(in the rows, 128 means zero)
Families of rows that turns and mirrors carry onto each other, the same ones carrying the whole set onto itself: the rest of each named row's family, in list order:
4 families of 4 rows:
limib: [118 123 138 145 152 137 123  89 139 138 129 112]
kepo: [106 145 108  95 109 101 150 128 157 143 130 145]
lofa: [129 109 140 126 137 110 110 118 156 143 136 130]
gok: [100 164 109 119 115 118 174 115 147 121  98 114]
Mupo: [113 171 117 106 117 113 176 106 127 132 125 133]
tosil: [140 114 145 135 124 111 113 126 144 152 135 109]
dafu: [126 173 121 124 108 121 163 118 127 115 105  98]
Volo: [ 96 174 123 122 111 132 165 116 129 121 109 126]
dudev: [119 138 152 153 138 138 123 105 127 121 116 110]
bidi: [108 142  98 120 109  99 148 125 167 164 138 126]
zif: [103 159 107  98  99 119 157 108 140 150 138 135]
tuvim: [102 145  94  98 106 111 151 135 153 148 115 125]
nodov: [138 113 135 118 147 126 112 104 134 135 131 114]
bikiv: [126 135 152 165 130 116 126 100 136 132 120 101]
Gizaz: [112 145 129 160 122 140 124 100 140 130 115  88]
rito: [148 115 123 121 142  97 128 131 155 144 128 112]

The rest of the family of dafu: bidi, Gizaz, rito
The rest of the family of limib: Mupo, zif, nodov
The rest of the family of lofa: kepo, Volo, dudev

Families of rows that turns and mirrors carry onto each other, the same ones carrying the whole set onto itself: the rest of each named row's family, in list order:
5 families of 3 rows:
Sele: [102 140 155 108 151 126 115 136 149 117 101]
zib: [141 160 142 116  99 133 140 149 142 117 135]
kudeg: [113 151 124 125 118 167 150 140 154 134 133]
fufol: [123 151 124 116 106 157 147 146 148 152 138]
nim: [121 106 115 119 158 107 134 129 136 146 121]
lol: [ 97 141 159 124 154 141 111 134 121 113 115]
Lufan: [103 149 167 113 139 138 105 142 120 125 115]
Rofu: [150 122 142 131 160 123 145 116 104 137 112]
rogep: [134 142 159 119 130 106 112 142 111 107 126]
Tofus: [125 110 120 125 147 116 129 132 107 157 139]
muzet: [121 109 109 136 154 128 142 128 116 146 140]
kaz: [137 157 169 121 141 149 137 126 127 117  97]
Mutun: [120 141 118 111 124 142 151 140 173 141 120]
rilo: [152 124 120 126 120 104 142 140 116 133 146]
bitul: [156 145 130 127 126 152 169 125 136 143 118]

The rest of the family of kaz: Rofu, bitul
The rest of the family of kudeg: lol, muzet
The rest of the family of Lufan: fufol, Tofus
The rest of the family of Sele: nim, Mutun

Families of rows that turns and mirrors carry onto each other, the same ones carrying the whole set onto itself: the rest of each named row's family, in list order:
4 families of 8 rows:
kar: [140  66 117 147  91 148 123 135]
Bodiz: [140  94 139 111  94 139 130 167]
dit: [127  79 151 103 126 131 137 137]
Volu: [116 111 153 112 111 165 127 151]
tuvo: [111 130 125 130 113 123 102 132]
Voke: [122  93 154 136 117 124 105 104]
Ros: [149 111 108 122 101 121 111 136]
bak: [101 119 156 139  99 142 103 138]
Mov: [ 99 110 135 150  81 124 135 142]
vefud: [150 122 132 125 117 152 133 146]
fuge: [118 100 109 109  85 152 137 155]
Golen: [103  91 143 140 140 136 130 121]
Nasi: [106 129 147 134 123 133 138 137]
gezam: [119  83 144 145  80 147  99 117]
kub: [125  82 110 142  94 112 120 112]
fol: [ 96  73 131 156  97 127 128 127]
tabil: [125 100 142 137  81 115 106 154]
kegif: [131  89 148 124 110 169 116 108]
tabof: [109 105 115 122  93 106 127 152]
duz: [ 84 113 123 119  98 151 137 128]
nog: [120  68 144 127  97 107 130 125]
pozof: [147  85 129 131 134 155 126 129]
Merep: [121 110 118 100 122 128 144 142]
beb: [143 103 121 141  74 144 131 151]
Rasuv: [ 91  82 155 122 101 154 131 123]
Bupes: [101 101 124 143 113 138 117  96]
minu: [140  75 106 116 107 135 144 124]
Rotev: [112 114 112 141  76 143 104 123]
vumub: [116  94 121 117 125 162 141 108]
Vop: [129  63 138 115  89 153 141 128]
legab: [155  81 140 125 104 124 105 130]
nera: [119 125 119 118 106 168 112 135]

The rest of the family of Voke: tuvo, fuge, kegif, tabof, nog, Vop, nera
The rest of the family of Golen: kar, Mov, vefud, Nasi, fol, pozof, beb
The rest of the family of bak: Bodiz, Volu, kub, tabil, Bupes, minu, vumub

Families of rows that turns and mirrors carry onto each other, the same ones carrying the whole set onto itself: the rest of each named row's family, in list order:
5 families of 6 rows:
posib: [140 136 116 140 125 135 131 158 136 115 145 138 107 137 133 153 127 127
 154 133 109 157  95 115 161  89]
rituv: [138 113 142 159 107 105 138 131 127 131 140 129 129 141 104 144 126 132
 149 109 113 127  99 106 115 110]
fada: [124 115 159 107 120 119 177 137 106 138 140 134 139 121  82 155 128 130
 154 121 128 118 109 120 121 134]
tisez: [120 184 145  64 148 156 153 146 145 121 162 125 123 123 118 128 126 127
 128 126 129 114 114 116 155 128]
tul: [123 189 128 117 123 148 121 145 160 126 153 139 106 139 145 124 130 133
 113 141 108 124 108 107 165 105]
bipum: [117 186 128  72 139 151 142 142 163 119 150 122 103 116 132 150 137 139
 122 122 127  95 120 120 158 123]
tus: [134 182 128 116 134 142 115 139 166 115 162 120 113 144 141 117 123 130
 124 115 114 123 103 101 149 105]
nul: [129 140 125 157 110 136 125 141 147 134 142 151 108 143 133 137 127 132
 138 139  99 137 100 112 160  89]
Bif: [139 189 118 112 131 130 113 153 157 108 153 115 104 140 151 139 126 133
 125 125 121 134 109 101 149 107]
filik: [124 165 160  78 129 116 158 127 132 134 147 112 133 126 101 142 120 134
 131 112 141  90 128 108 110 149]
Tob: [143 122 132 155 104  94 136 144 118 125 131 124 120 137 115 165 128 135
 150 119 121 138 105 105 116 112]
zilev: [119 119 148 106 112 112 172 132 120 138 126 128 122 111  91 179 139 143
 147 116 132  92 120 125 119 136]
tepat: [131 119 146 103 120 110 173 146 102 134 130 129 127 120  94 177 123 132
 162 130 136 125 120 122 123 132]
goz: [130 172 149  76 126 105 155 140 123 127 137 108 124 123 112 163 123 137
 132 121 147 102 133 107 111 150]
lut: [100 168 157  79 132 113 151 132 123 135 140 128 128 124 102 159 137 149
 125 110 124 102 140 116 122 164]
zag: [125 176 115 122 125 146 120 150 167 110 151 128  99 126 145 142 147 139
 118 119 107 121  97 112 164 100]
tisak: [105 115 153 112 125 109 160 129 111 145 131 144 127 128  89 172 130 145
 156 112 114 115 132 126 126 143]
tak: [114 171 161  78 118 121 166 131 123 146 137 131 128 120 104 150 127 138
 121 137 136  90 134 114 123 151]
gim: [127 117 143 163  93 108 145 136 119 143 129 148 124 136 107 152 132 136
 140 134 107 128 103 111 129 110]
Moz: [119 122 158 118 105 109 170 128 110 154 126 143 129 125  91 162 124 137
 146 136 127 103 125 118 119 135]
kug: [114 134 122 148 131 135 117 142 147 125 147 152 107 145 130 147 133 141
 149 115  88 147 108 119 165  99]
bapa: [134 132 128 145 125 144 133 150 141 119 155 142 119 138 122 130 131 125
 146 124 101 151  85 114 160  90]
Biz: [101 184 140  67 152 146 137 137 150 128 153 135 111 130 126 146 127 143
 131 117 116 110 138 122 159 139]
Sef: [127 186 134  61 147 146 150 154 140 117 152 122 111 122 129 151 121 130
 137 135 137 121 124 118 156 127]
Tada: [109 186 126 115 138 139 109 145 158 116 156 135 108 142 143 134 140 144
 117 113  97 134 115 109 161 121]
biril: [127 109 134 155  98 106 149 140 124 129 127 134 118 120 103 171 148 142
 143 113 113 119  98 117 124 114]
dosi: [114 169 148  71 125 125 163 138 136 128 138 117 118 107 107 164 143 144
 121 117 138  84 126 119 126 149]
Kuliv: [130 125 115 156 113 133 128 145 152 120 140 139 102 129 128 156 143 138
 144 118 102 130  92 119 156  88]
tarap: [115 194 143  72 134 149 146 136 151 136 150 134 112 127 129 134 122 134
 119 142 128  98 130 115 155 129]
mulid: [114 117 139 160 110 102 131 137 119 132 134 145 124 140 107 160 142 147
 143 107  96 139 110 113 128 124]

The rest of the family of Sef: posib, Bif, Tob, tepat, goz
The rest of the family of rituv: fada, tisez, tus, filik, bapa
The rest of the family of kug: lut, tisak, Biz, Tada, mulid

Families of rows that turns and mirrors carry onto each other, the same ones carrying the whole set onto itself: the rest of each named row's family, in list order:
4 families of 8 rows:
lar: [140 130  99 166 148 144 158 126 121 128 126 128 140]
katab: [126 112 106 144 129 111 137 114 177 134 139 132 148]
nevuv: [115 131  73 113 115 145 131 119 119 110 161 116 144]
pok: [123 105 123 148 141 133 104  99 154 127 128 115 134]
vut: [114 125 114 126 125 125 165 128 171 144 139 118 139]
Mevot: [141 111 106 125 105 104 149 116 102  98 145  92 133]
Fofir: [115 123 111 126 125 125 161 108 174 129 147 124 125]
tutaz: [109 116 142 105 106 127 119 136 121 140 133 109 132]
Vad: [139 101 117 134 139 134 104  90 151 134 145 106 145]
nite: [106 111 141 106 115 140 120 117 109 140 139 117 128]
Sike: [105 140  93 124 114 152 131 121 125 106 165 126 142]
Los: [153 121  76 149 130 158 141 121 118 133 130 129 145]
Tigoz: [144 127 131 140 104 124 136 144 151 132 111 123 113]
koze: [148 122 123 134 124 111 122 121 106  94 133  89 124]
Gonaz: [ 92 130 103 126 125 141 146 118 116 103 162 110 147]
mopiv: [152 119 126 143  96 109 114 137 133 107 123 126 122]
Mizo: [144 100  94 130 134 136 100  98 146 137 134 112 141]
vapo: [104 116 125 111 107 124 119 133 100 126 152 121 154]
Ketut: [119 107 141 101 112 126 110 112 115 120 149 127 129]
lanag: [164 120 124 141 124 119 127 126 139 121 118 145 110]
gemoz: [143 110  97 166 124 138 139 123 125 138 109 143 130]
kugi: [148 135 123 137 113 124 132 137 132 122 111 133 100]
Kuzu: [162 132 106 128 119 111 129 120 121  92 149  91 127]
padud: [124  89 119 126 127 110  99 100 129 135 126 110 135]
paf: [ 95 128  78 129 119 128 155 121 131 117 151 133 145]
mef: [142 113 111 146 123 126 176 128 111 137 148 118 165]
Koz: [146 119 123 123 134 118 178 120 107 140 143  98 138]
nen: [120 117 106 129 134 133 160 107 161 133 153 147 141]
Molef: [135 118 130 122 116 125 177 137 113 140 142  97 145]
peka: [156 129  99 157 143 153 138 127 111 139 130 130 146]
getoz: [162 114  93 122 110 122 118 112 115 100 143  90 128]
Vurol: [147 122 119 116 128 121 175 124  96 121 155 120 144]

The rest of the family of paf: katab, Mevot, mopiv, vapo, gemoz, padud, mef
The rest of the family of koze: lar, pok, Gonaz, Ketut, lanag, nen, Vurol
The rest of the family of Tigoz: nevuv, vut, tutaz, Los, Mizo, Molef, getoz

